In the rows, 100 means zero.
The rows below come in pairs that one turn or mirror swaps. Which row does each named row swap with?
The rows were stretched afterwards, more along some directions than others.
rivel: 66; 78; 100; 94; 117; 104; 114; 101; 90; 98; 89; 89; 91; 89; 116; 105; 96; 89; 106; 83; 88; 69
Kefe: 83; 93; 122; 102; 122; 90; 108; 108; 91; 101; 91; 119; 108; 92; 109; 90; 104; 102; 119; 82; 119; 77
timu: 82; 86; 121; 90; 103; 98; 117; 79; 89; 122; 93; 113; 100; 109; 87; 83; 102; 78; 111; 101; 124; 99
guka: 83; 94; 132; 94; 139; 89; 131; 90; 107; 140; 101; 93; 91; 109; 101; 94; 106; 83; 104; 102; 121; 92
fibo: 61; 63; 130; 98; 101; 100; 112; 102; 107; 112; 121; 105; 94; 112; 80; 102; 99; 71; 119; 96; 109; 88
pomaf: 48; 54; 125; 102; 108; 100; 111; 96; 90; 99; 112; 105; 96; 119; 88; 101; 86; 63; 102; 111; 113; 78
lim: 87; 110; 115; 79; 133; 88; 143; 110; 102; 100; 75; 108; 101; 114; 108; 113; 114; 105; 111; 92; 84; 84
Garug: 67; 89; 132; 100; 133; 98; 147; 91; 119; 116; 89; 112; 82; 96; 99; 83; 104; 96; 124; 83; 99; 90
ladur: 99; 79; 113; 92; 123; 111; 142; 98; 95; 129; 102; 101; 98; 100; 77; 94; 104; 84; 111; 82; 103; 114
siv: 79; 94; 114; 90; 123; 104; 124; 83; 115; 108; 110; 126; 96; 122; 88; 87; 97; 86; 121; 117; 119; 108
teb: 88; 76; 98; 86; 120; 103; 129; 94; 91; 103; 80; 107; 88; 96; 105; 96; 95; 101; 94; 75; 93; 92
bural: 82; 69; 114; 85; 101; 126; 103; 101; 90; 115; 120; 113; 100; 100; 87; 99; 109; 78; 120; 102; 97; 93
dip: 52; 81; 146; 97; 115; 84; 118; 92; 88; 125; 91; 114; 84; 120; 100; 102; 92; 92; 103; 102; 109; 75
geras: 99; 104; 106; 107; 114; 90; 111; 103; 89; 89; 102; 93; 105; 108; 75; 94; 104; 80; 111; 95; 121; 106
vute: 92; 94; 122; 101; 108; 106; 126; 98; 92; 114; 100; 101; 87; 99; 90; 95; 91; 81; 105; 76; 115; 115
Mibod: 99; 76; 100; 105; 102; 125; 90; 101; 93; 99; 104; 117; 98; 88; 89; 88; 115; 88; 112; 99; 108; 85
zagad: 62; 72; 115; 114; 116; 90; 129; 92; 96; 101; 83; 114; 86; 108; 116; 100; 79; 83; 107; 107; 130; 66
Pasab: 82; 108; 121; 100; 115; 96; 123; 80; 98; 110; 106; 95; 74; 108; 87; 83; 99; 76; 98; 83; 118; 93
Logi: 62; 97; 121; 97; 124; 96; 136; 80; 109; 117; 107; 115; 87; 117; 91; 74; 86; 78; 122; 98; 119; 87
Zozuf: 70; 87; 106; 87; 116; 100; 114; 102; 109; 107; 98; 85; 85; 117; 101; 93; 110; 83; 118; 88; 99; 60
Dokin: 66; 87; 129; 99; 129; 95; 113; 97; 94; 128; 85; 88; 92; 110; 107; 97; 117; 100; 107; 89; 101; 53
Veze: 95; 86; 122; 86; 110; 103; 145; 85; 91; 116; 106; 114; 82; 122; 84; 92; 99; 59; 123; 89; 112; 101
kif: 81; 102; 98; 90; 118; 76; 103; 107; 77; 112; 95; 101; 101; 107; 97; 103; 95; 91; 109; 103; 118; 87
Nezi: 59; 63; 111; 115; 109; 116; 103; 68; 104; 106; 115; 106; 78; 107; 94; 86; 85; 72; 112; 112; 130; 90
vefi: 101; 74; 116; 86; 109; 112; 121; 105; 89; 114; 98; 94; 87; 96; 91; 98; 107; 76; 100; 76; 95; 101
zofo: 73; 72; 149; 92; 96; 76; 141; 102; 93; 130; 78; 99; 98; 96; 112; 116; 97; 117; 89; 94; 104; 81
kog: 97; 83; 128; 80; 104; 90; 121; 117; 81; 128; 90; 83; 98; 116; 104; 107; 100; 85; 92; 107; 99; 74
muva: 76; 60; 131; 115; 118; 106; 126; 75; 95; 105; 93; 116; 93; 112; 104; 95; 92; 92; 90; 104; 135; 86
mog: 90; 76; 140; 104; 119; 85; 133; 87; 116; 122; 88; 96; 87; 90; 97; 85; 106; 94; 107; 95; 120; 106
Dera: 94; 83; 104; 103; 115; 104; 113; 85; 80; 118; 86; 108; 97; 121; 98; 90; 101; 99; 111; 110; 138; 77
Poti: 96; 73; 107; 115; 126; 111; 147; 85; 110; 90; 85; 120; 89; 98; 84; 81; 111; 71; 127; 84; 114; 91
Ruvez: 93; 107; 120; 92; 116; 91; 137; 96; 84; 111; 78; 82; 102; 105; 90; 105; 121; 83; 96; 86; 99; 84
ker: 97; 84; 106; 85; 107; 114; 135; 76; 99; 104; 106; 133; 82; 102; 89; 93; 103; 78; 113; 97; 110; 110
gam: 66; 94; 98; 90; 113; 111; 119; 99; 88; 99; 112; 112; 83; 93; 78; 101; 113; 72; 133; 76; 79; 81
tagi: 107; 89; 115; 82; 118; 115; 147; 92; 111; 112; 78; 124; 88; 92; 116; 96; 121; 106; 139; 87; 96; 85
Gine: 92; 103; 103; 102; 105; 88; 95; 98; 84; 85; 90; 97; 100; 90; 107; 94; 110; 102; 112; 94; 122; 80
Gav: 90; 84; 133; 110; 112; 94; 112; 97; 97; 131; 80; 78; 87; 117; 112; 88; 87; 99; 81; 112; 140; 82
Bomef: 76; 89; 102; 94; 115; 121; 114; 98; 108; 117; 114; 101; 79; 88; 101; 96; 94; 79; 102; 87; 96; 91
mobit: 65; 82; 105; 77; 126; 115; 122; 90; 101; 110; 97; 96; 74; 113; 102; 92; 108; 74; 110; 80; 83; 70
zipi: 92; 79; 124; 84; 121; 81; 156; 106; 88; 100; 63; 110; 106; 102; 128; 112; 103; 99; 96; 97; 101; 65
rorut: 56; 68; 115; 102; 121; 97; 117; 93; 105; 119; 101; 94; 91; 111; 97; 80; 94; 76; 115; 116; 116; 59
gasa: 72; 78; 153; 92; 111; 62; 129; 116; 85; 126; 70; 90; 98; 99; 116; 105; 87; 102; 79; 91; 105; 71
sise: 78; 103; 97; 92; 107; 97; 141; 76; 100; 100; 95; 100; 87; 106; 103; 86; 98; 94; 116; 83; 117; 83
zizas: 97; 94; 117; 116; 127; 94; 119; 95; 119; 120; 98; 87; 77; 107; 72; 80; 105; 96; 100; 101; 121; 107
Lato: 62; 82; 93; 106; 112; 101; 102; 90; 96; 106; 125; 98; 94; 107; 57; 80; 90; 67; 122; 93; 111; 104
raza: 68; 103; 96; 109; 110; 99; 96; 102; 96; 90; 104; 98; 92; 102; 89; 86; 95; 100; 113; 108; 111; 80
sida: 100; 87; 141; 91; 123; 96; 116; 93; 108; 136; 83; 103; 90; 107; 104; 86; 113; 102; 107; 97; 118; 95
geme: 65; 107; 101; 88; 129; 96; 123; 101; 102; 109; 109; 75; 88; 112; 87; 85; 92; 74; 100; 87; 89; 84
musa: 73; 109; 124; 89; 115; 82; 127; 117; 88; 118; 85; 88; 89; 105; 94; 112; 103; 105; 95; 90; 78; 74
Kaba: 101; 84; 93; 107; 97; 110; 123; 96; 101; 85; 110; 114; 103; 100; 80; 95; 97; 86; 131; 117; 121; 104
Pufan: 89; 60; 127; 109; 108; 102; 115; 85; 89; 109; 92; 102; 90; 120; 101; 87; 94; 75; 101; 110; 143; 80
ravar: 84; 78; 98; 95; 124; 105; 146; 85; 100; 99; 84; 102; 85; 121; 92; 89; 104; 74; 130; 98; 111; 77

Pufan is swapped with vefi
Nezi is swapped with rivel
Logi is swapped with musa

The rows below come in pairs that one turn or mirror swaps. Which row does each named row swap with?
The rows were stretched afterwards, more along some directions than others.
supam: 136; 100; 79; 125; 102; 82; 87; 95; 122; 117; 119; 127; 91; 102; 121; 122; 103; 103; 67; 89; 112; 74; 104; 122; 74
badap: 101; 118; 91; 108; 96; 94; 92; 91; 83; 96; 103; 97; 82; 128; 103; 104; 107; 103; 97; 94; 84; 95; 99; 103; 92
Muru: 97; 92; 121; 120; 98; 101; 85; 97; 88; 124; 93; 102; 90; 101; 94; 66; 99; 91; 111; 91; 106; 97; 127; 103; 104
nes: 114; 104; 96; 113; 101; 97; 100; 81; 101; 114; 105; 98; 99; 115; 111; 108; 92; 105; 78; 90; 104; 83; 117; 126; 86
dida: 122; 98; 153; 118; 99; 87; 85; 109; 119; 140; 76; 84; 80; 132; 99; 85; 69; 101; 123; 102; 126; 54; 138; 130; 99
vade: 101; 93; 142; 103; 96; 129; 85; 114; 112; 131; 88; 82; 97; 101; 85; 52; 90; 88; 109; 105; 107; 69; 122; 125; 99
gife: 112; 105; 133; 112; 92; 110; 108; 89; 108; 129; 86; 92; 71; 127; 109; 128; 50; 103; 87; 113; 126; 70; 133; 112; 94
digaf: 108; 117; 94; 120; 85; 91; 83; 113; 117; 106; 115; 105; 85; 113; 100; 92; 81; 104; 85; 96; 94; 69; 95; 99; 79
Lov: 106; 123; 84; 98; 106; 78; 85; 116; 120; 111; 110; 112; 87; 122; 90; 98; 105; 92; 81; 106; 105; 67; 105; 117; 80
tatu: 95; 103; 117; 89; 133; 115; 88; 90; 81; 91; 54; 79; 108; 110; 92; 80; 115; 125; 103; 84; 118; 104; 134; 151; 106
kigib: 110; 113; 101; 115; 108; 85; 78; 111; 125; 112; 113; 102; 69; 109; 126; 123; 84; 108; 103; 99; 135; 74; 111; 94; 70
dufa: 90; 75; 153; 81; 127; 107; 82; 109; 121; 126; 83; 78; 112; 94; 95; 63; 83; 107; 110; 99; 119; 75; 143; 116; 101
Somul: 132; 108; 122; 143; 91; 90; 79; 126; 130; 127; 120; 128; 89; 93; 121; 83; 95; 84; 85; 91; 114; 78; 93; 102; 74
genaf: 125; 102; 122; 136; 93; 105; 91; 106; 115; 124; 93; 108; 93; 86; 92; 83; 92; 95; 99; 84; 130; 87; 121; 117; 84
riv: 96; 115; 109; 89; 111; 106; 81; 109; 114; 99; 80; 94; 104; 103; 100; 43; 131; 113; 115; 102; 118; 81; 101; 126; 101
Nebal: 122; 104; 136; 102; 117; 88; 86; 107; 103; 115; 90; 90; 99; 96; 108; 82; 81; 121; 87; 92; 108; 82; 107; 113; 95
nosi: 120; 110; 104; 119; 119; 106; 83; 103; 102; 87; 94; 123; 77; 112; 116; 111; 94; 120; 80; 104; 140; 106; 136; 113; 91
vot: 110; 114; 100; 121; 123; 102; 105; 93; 82; 113; 89; 135; 78; 103; 103; 82; 105; 112; 85; 64; 97; 138; 96; 123; 102
Laz: 123; 106; 95; 122; 116; 107; 97; 102; 92; 96; 96; 113; 76; 108; 98; 129; 94; 105; 88; 98; 103; 107; 125; 130; 88
seg: 87; 94; 124; 84; 127; 124; 85; 101; 107; 103; 63; 82; 126; 97; 81; 62; 110; 113; 103; 96; 113; 100; 131; 134; 106
tuf: 108; 100; 111; 117; 83; 77; 84; 107; 132; 129; 112; 102; 73; 118; 114; 99; 76; 86; 124; 97; 130; 54; 121; 86; 77
ramam: 141; 106; 148; 127; 104; 81; 82; 97; 104; 124; 88; 97; 90; 107; 114; 112; 75; 99; 107; 107; 121; 62; 132; 113; 102
sotim: 111; 102; 107; 109; 112; 103; 97; 91; 108; 134; 94; 106; 95; 121; 89; 112; 93; 104; 85; 86; 107; 83; 117; 141; 72
toge: 113; 94; 97; 130; 108; 94; 73; 116; 108; 105; 102; 131; 100; 88; 114; 60; 129; 95; 95; 75; 109; 112; 92; 110; 73
puras: 84; 109; 111; 79; 134; 99; 92; 99; 90; 118; 52; 78; 88; 117; 84; 95; 95; 130; 110; 106; 115; 91; 136; 145; 110
Sur: 109; 88; 132; 107; 115; 95; 76; 113; 124; 132; 89; 112; 97; 87; 104; 56; 98; 101; 115; 84; 111; 75; 92; 111; 89
pud: 122; 87; 137; 133; 101; 105; 97; 93; 96; 132; 100; 114; 83; 101; 99; 121; 60; 101; 82; 109; 109; 88; 120; 86; 90
tonim: 105; 100; 128; 90; 126; 84; 66; 120; 100; 113; 78; 55; 105; 97; 92; 80; 104; 129; 112; 128; 99; 52; 128; 135; 113
pefa: 117; 99; 100; 120; 95; 103; 101; 112; 107; 111; 110; 111; 89; 99; 92; 126; 95; 104; 71; 105; 92; 87; 109; 108; 80
Bosub: 106; 115; 82; 112; 87; 99; 76; 122; 98; 82; 86; 95; 79; 104; 112; 100; 99; 116; 85; 114; 116; 93; 124; 129; 109
meba: 106; 119; 103; 101; 105; 80; 80; 103; 106; 90; 90; 120; 79; 109; 101; 87; 96; 118; 101; 119; 118; 80; 113; 106; 105
Tuma: 106; 86; 126; 92; 128; 106; 84; 118; 110; 122; 67; 105; 94; 89; 96; 75; 103; 118; 101; 102; 123; 102; 108; 134; 92
sizez: 88; 85; 108; 85; 89; 97; 77; 125; 146; 115; 96; 88; 86; 106; 104; 66; 96; 100; 121; 95; 120; 66; 113; 111; 86
rup: 108; 119; 115; 107; 111; 108; 118; 97; 103; 124; 78; 134; 80; 128; 106; 88; 101; 124; 80; 90; 118; 110; 101; 130; 92
Korad: 100; 78; 129; 96; 108; 106; 75; 124; 126; 118; 101; 84; 105; 92; 105; 91; 93; 97; 107; 115; 105; 82; 114; 122; 82
gekav: 121; 88; 112; 113; 96; 72; 78; 91; 135; 138; 109; 117; 99; 118; 111; 83; 100; 108; 107; 95; 103; 45; 102; 112; 82
tiv: 98; 103; 125; 82; 91; 105; 81; 122; 137; 116; 99; 70; 97; 107; 111; 114; 70; 96; 89; 120; 128; 59; 138; 103; 91
kadid: 110; 83; 105; 129; 78; 82; 72; 111; 144; 126; 106; 106; 84; 109; 95; 113; 63; 84; 93; 114; 117; 42; 138; 117; 75
Baf: 115; 110; 132; 120; 100; 102; 104; 97; 83; 114; 75; 90; 83; 115; 78; 79; 91; 114; 123; 109; 107; 96; 119; 108; 107
Mapi: 110; 119; 92; 120; 104; 106; 89; 92; 103; 103; 74; 100; 88; 111; 95; 94; 97; 114; 93; 91; 125; 88; 118; 139; 97
dafog: 115; 116; 132; 112; 120; 98; 93; 97; 92; 125; 95; 117; 75; 110; 120; 97; 94; 119; 95; 87; 110; 103; 94; 120; 73
meza: 110; 106; 155; 112; 109; 91; 87; 96; 91; 121; 69; 93; 89; 112; 100; 76; 78; 123; 113; 115; 132; 80; 128; 100; 112
pabe: 137; 84; 139; 121; 113; 81; 88; 100; 113; 135; 106; 114; 105; 98; 108; 97; 74; 101; 88; 91; 104; 72; 110; 107; 82
nilim: 121; 115; 92; 128; 104; 73; 75; 111; 117; 102; 97; 120; 89; 105; 101; 89; 109; 114; 99; 91; 118; 67; 97; 118; 75
zibi: 96; 112; 86; 114; 95; 115; 99; 109; 105; 88; 106; 103; 89; 107; 96; 112; 91; 88; 75; 98; 118; 107; 123; 122; 76
ruz: 98; 94; 121; 98; 123; 102; 76; 123; 126; 126; 81; 106; 103; 84; 97; 58; 109; 111; 102; 98; 111; 94; 98; 131; 88
kefo: 99; 103; 140; 97; 143; 107; 84; 112; 109; 141; 81; 94; 101; 108; 87; 67; 100; 106; 112; 87; 116; 88; 113; 110; 89
Sibo: 131; 105; 143; 116; 126; 88; 63; 109; 106; 142; 75; 88; 86; 98; 129; 102; 71; 121; 111; 81; 134; 82; 129; 135; 107
zepag: 134; 131; 110; 133; 109; 86; 80; 99; 97; 115; 103; 108; 74; 116; 111; 102; 104; 123; 102; 96; 111; 62; 92; 125; 82
lufa: 95; 75; 107; 104; 94; 97; 87; 106; 117; 118; 109; 93; 105; 102; 100; 96; 86; 86; 97; 110; 90; 79; 121; 92; 91
vopu: 93; 108; 129; 88; 113; 102; 74; 108; 110; 123; 100; 76; 93; 106; 113; 103; 77; 92; 110; 98; 104; 92; 114; 104; 80
vedap: 106; 110; 119; 113; 112; 116; 91; 111; 88; 95; 78; 108; 85; 79; 96; 107; 98; 106; 92; 108; 114; 112; 111; 105; 101
Ket: 91; 124; 96; 91; 100; 114; 81; 116; 121; 92; 86; 79; 75; 126; 109; 124; 93; 108; 97; 112; 122; 82; 108; 114; 85
Ferug: 139; 99; 109; 130; 88; 90; 81; 106; 130; 127; 106; 120; 92; 88; 113; 105; 85; 95; 90; 115; 118; 52; 119; 125; 93
papob: 94; 108; 100; 111; 118; 112; 88; 108; 118; 105; 92; 96; 90; 102; 107; 83; 99; 106; 85; 81; 138; 99; 117; 116; 75
Pime: 126; 108; 132; 126; 94; 101; 104; 98; 103; 134; 92; 86; 96; 117; 97; 115; 64; 88; 90; 99; 110; 70; 127; 122; 86
boba: 98; 92; 133; 94; 129; 102; 83; 95; 120; 131; 90; 106; 117; 107; 104; 64; 119; 92; 107; 71; 107; 91; 98; 120; 72
gat: 99; 96; 110; 98; 116; 103; 87; 102; 127; 133; 94; 107; 108; 105; 103; 83; 108; 95; 100; 68; 107; 73; 100; 135; 67
Loku: 117; 99; 139; 128; 120; 102; 78; 109; 101; 124; 86; 110; 98; 90; 121; 89; 83; 126; 89; 89; 143; 92; 133; 100; 99
doki: 100; 111; 87; 103; 128; 124; 89; 109; 107; 89; 95; 119; 98; 96; 100; 94; 105; 105; 76; 94; 117; 98; 122; 128; 86
Gagiv: 120; 113; 109; 133; 100; 92; 105; 89; 98; 118; 95; 127; 69; 130; 106; 97; 99; 113; 96; 94; 123; 77; 107; 112; 87
Losi: 110; 113; 114; 109; 107; 106; 81; 113; 114; 98; 74; 93; 95; 110; 118; 59; 114; 106; 104; 86; 135; 94; 120; 141; 92
Rez: 118; 107; 99; 114; 90; 89; 105; 91; 103; 106; 100; 99; 93; 124; 84; 84; 105; 106; 106; 106; 76; 65; 95; 119; 97
kam: 131; 102; 118; 126; 82; 66; 69; 98; 124; 131; 114; 95; 99; 99; 111; 106; 68; 84; 108; 101; 116; 34; 120; 93; 84
nini: 110; 123; 115; 102; 121; 109; 106; 104; 75; 94; 73; 108; 72; 106; 87; 99; 98; 129; 99; 112; 114; 126; 106; 116; 103
vik: 100; 114; 85; 106; 116; 111; 77; 123; 118; 99; 85; 103; 86; 97; 103; 82; 105; 111; 87; 85; 136; 92; 118; 138; 87
sol: 131; 116; 137; 126; 105; 91; 98; 86; 90; 121; 83; 108; 94; 108; 95; 71; 84; 116; 97; 81; 122; 70; 124; 121; 103
zasa: 134; 115; 134; 129; 108; 84; 88; 96; 117; 125; 108; 123; 90; 115; 112; 70; 100; 113; 97; 80; 116; 60; 96; 126; 72
bigur: 98; 111; 114; 93; 125; 104; 78; 103; 116; 127; 87; 97; 108; 108; 99; 102; 93; 113; 92; 108; 92; 83; 96; 135; 71
kebi: 114; 100; 96; 109; 103; 84; 72; 95; 109; 96; 98; 122; 94; 105; 109; 81; 111; 121; 94; 103; 120; 75; 120; 126; 95

meza is swapped with Gagiv
kefo is swapped with puras
kebi is swapped with zasa
vedap is swapped with Ket
Muru is swapped with dida
digaf is swapped with Ferug
rup is swapped with Loku
zepag is swapped with meba
Rez is swapped with kam
tonim is swapped with Lov

